One turn or mirror swaps these rows in pairs. Which row does each one swap with?
The rows were stretched afterwards, more along some directions than others.
nuzed: -219 106 -291 63 -210 145 -326 82 -273 -251 136 -279 5 -6 19 -295 -37
 -163
Tibu: -91 158 -275 -128 55 -92 -74 -296 -158 -11 94 -105 -248 -299 -533 -22 30
 159
mufer: 172 -18 -282 -535 132 93 -141 343 -292 1 262 -494 -126 -134 -158 17 103
 318
mak: 424 -105 100 144 183 -40 78 192 165 434 -122 -304 146 -183 -105 29 -27
 -69
Nin: 132 -48 -171 -96 25 -10 27 -30 -249 -62 61 -283 -145 -355 -268 130 -103
 231
Bivi: 593 29 146 -357 328 140 212 72 81 174 134 60 -172 -49 -177 286 -90 81
kilig: 290 120 -153 121 -31 224 -254 -12 -161 -113 -24 -305 -140 179 103 -175
 -1 132
bedib: 263 -60 -179 -68 -13 316 -111 332 -34 -59 88 -320 -85 52 210 25 76 -67
porom: 243 -67 74 -23 248 -77 154 25 73 364 -250 -32 140 -21 69 -28 138 -143
kopav: 208 -85 -82 31 139 105 156 354 -225 101 -9 -263 -6 -144 6 24 53 191
vap: 478 60 -464 205 148 68 -237 229 -121 122 61 -422 -358 -429 -376 82 -4 5
Dagu: 397 -132 126 165 216 -40 64 221 197 393 -133 -237 165 -188 -118 42 -44
 -109
zut: 342 266 -375 -132 -38 183 -285 17 -242 10 157 -302 -504 -229 -404 219
 -14 248
Luba: 302 280 -367 -370 -197 279 -384 16 -324 -127 257 -375 -427 -53 -248 114
 -119 233
lafu: 360 51 -43 -164 -26 -53 -81 28 165 143 166 -395 11 -79 -73 2 -57 254
lor: 362 147 -95 3 83 248 -194 -42 -129 -30 -2 -261 -177 170 16 -146 51 182
tafib: 529 187 -434 -164 62 128 -276 153 -208 86 183 -376 -451 -328 -409 158
 -43 183
rubor: 310 99 169 -415 199 58 283 132 42 198 236 -52 -254 44 -211 284 121 120
seb: -51 83 -267 -167 0 -76 -64 -205 -187 -71 67 -116 -222 -375 -439 -16 -57
 152
goz: 323 37 43 -179 128 15 -94 90 -92 -29 3 -265 2 283 180 158 74 102
Nisa: 319 -8 -409 249 39 101 -330 232 -52 9 155 -430 -279 -364 -308 -34 -38
 -97
Dem: 217 144 96 -333 107 -17 182 3 35 184 231 -103 -294 32 -212 170 158 147
mosi: 236 93 -62 221 4 97 65 -105 -24 81 -258 108 -177 -92 -33 233 -6 -313
nit: 96 144 -10 -250 -11 -28 58 62 -74 31 300 -176 -299 62 -230 90 142 120
mos: -73 91 -169 113 -21 240 -60 -94 -189 -194 -45 69 -144 -6 -80 29 30 -239
setum: 115 47 -63 342 29 0 31 -175 -76 -19 -285 85 -175 -13 -33 214 66 -239
rif: 377 10 -56 85 276 -18 -45 1 -127 40 -183 -159 -110 66 146 -38 81 154
Zup: 283 188 -307 -557 -117 321 -424 -18 -335 -149 185 -324 -332 67 -88 40
 -131 202
num: 297 -21 48 1 241 278 308 375 -48 216 85 -177 -129 -23 -102 35 235 116
Des: 220 -90 -129 -97 -28 1 -3 26 -245 -40 61 -271 -74 -331 -141 50 -157 171
lig: 60 194 -309 -205 -72 -35 -156 -218 -128 -31 75 -109 -239 -403 -417 -56
 -143 57
gireb: 119 -60 -251 46 147 159 -316 242 -62 -95 94 -325 -101 -189 -98 -245 -17
 -171
lizap: 62 -79 -111 17 100 190 -290 199 -25 -142 137 -340 8 9 -5 -286 -35 -193
Gize: 526 -53 130 -84 308 54 164 38 164 173 41 -7 -13 -146 -168 162 -190 -4
depim: 335 -151 36 193 164 -3 12 284 148 364 -75 -391 124 -157 -124 -23 42 -117
bup: 172 113 -164 -554 -192 404 -299 -10 -299 -143 170 -194 -189 196 91 9
 -159 96
fatav: -4 150 -321 -288 88 -91 -97 -266 -175 -47 106 -34 -289 -351 -456 -6 24
 125
Duki: 127 176 -165 54 107 -163 1 -309 -3 182 -63 -74 -205 -279 -449 49 88 77
Sani: 235 15 -102 -623 -51 327 -185 35 -274 -25 93 -137 -154 197 75 30 -78 108
Ruzar: 455 84 179 -548 317 128 300 35 55 217 138 93 -286 37 -167 318 76 142
Luvog: -38 91 -71 226 63 116 36 -189 -116 -83 -149 142 -169 81 -91 155 100 -235
folaf: 444 -50 23 415 93 -107 39 -86 -59 56 -289 -116 -144 -60 123 227 30 -119
Kidir: 540 -133 174 -20 288 6 157 41 273 290 6 -41 58 -176 -152 142 -163 -58
riz: 343 23 -16 386 103 -84 8 -213 -84 -40 -284 -102 -207 -17 52 263 41 -65
murag: 109 116 -95 218 -59 26 16 -150 -111 1 -183 99 -122 -23 -77 241 18 -226
feg: 311 -93 63 -33 269 192 372 367 -24 264 34 -167 -81 -56 -58 22 234 138
lovon: 98 -32 -189 69 85 223 -291 197 -86 -161 117 -319 -83 -60 1 -251 -37 -202
Zudor: 427 82 175 -520 370 158 251 -57 75 134 129 185 -275 -22 -228 298 -12 181

Swapped with nit: Sani
Swapped with lafu: bedib
Swapped with mos: Duki

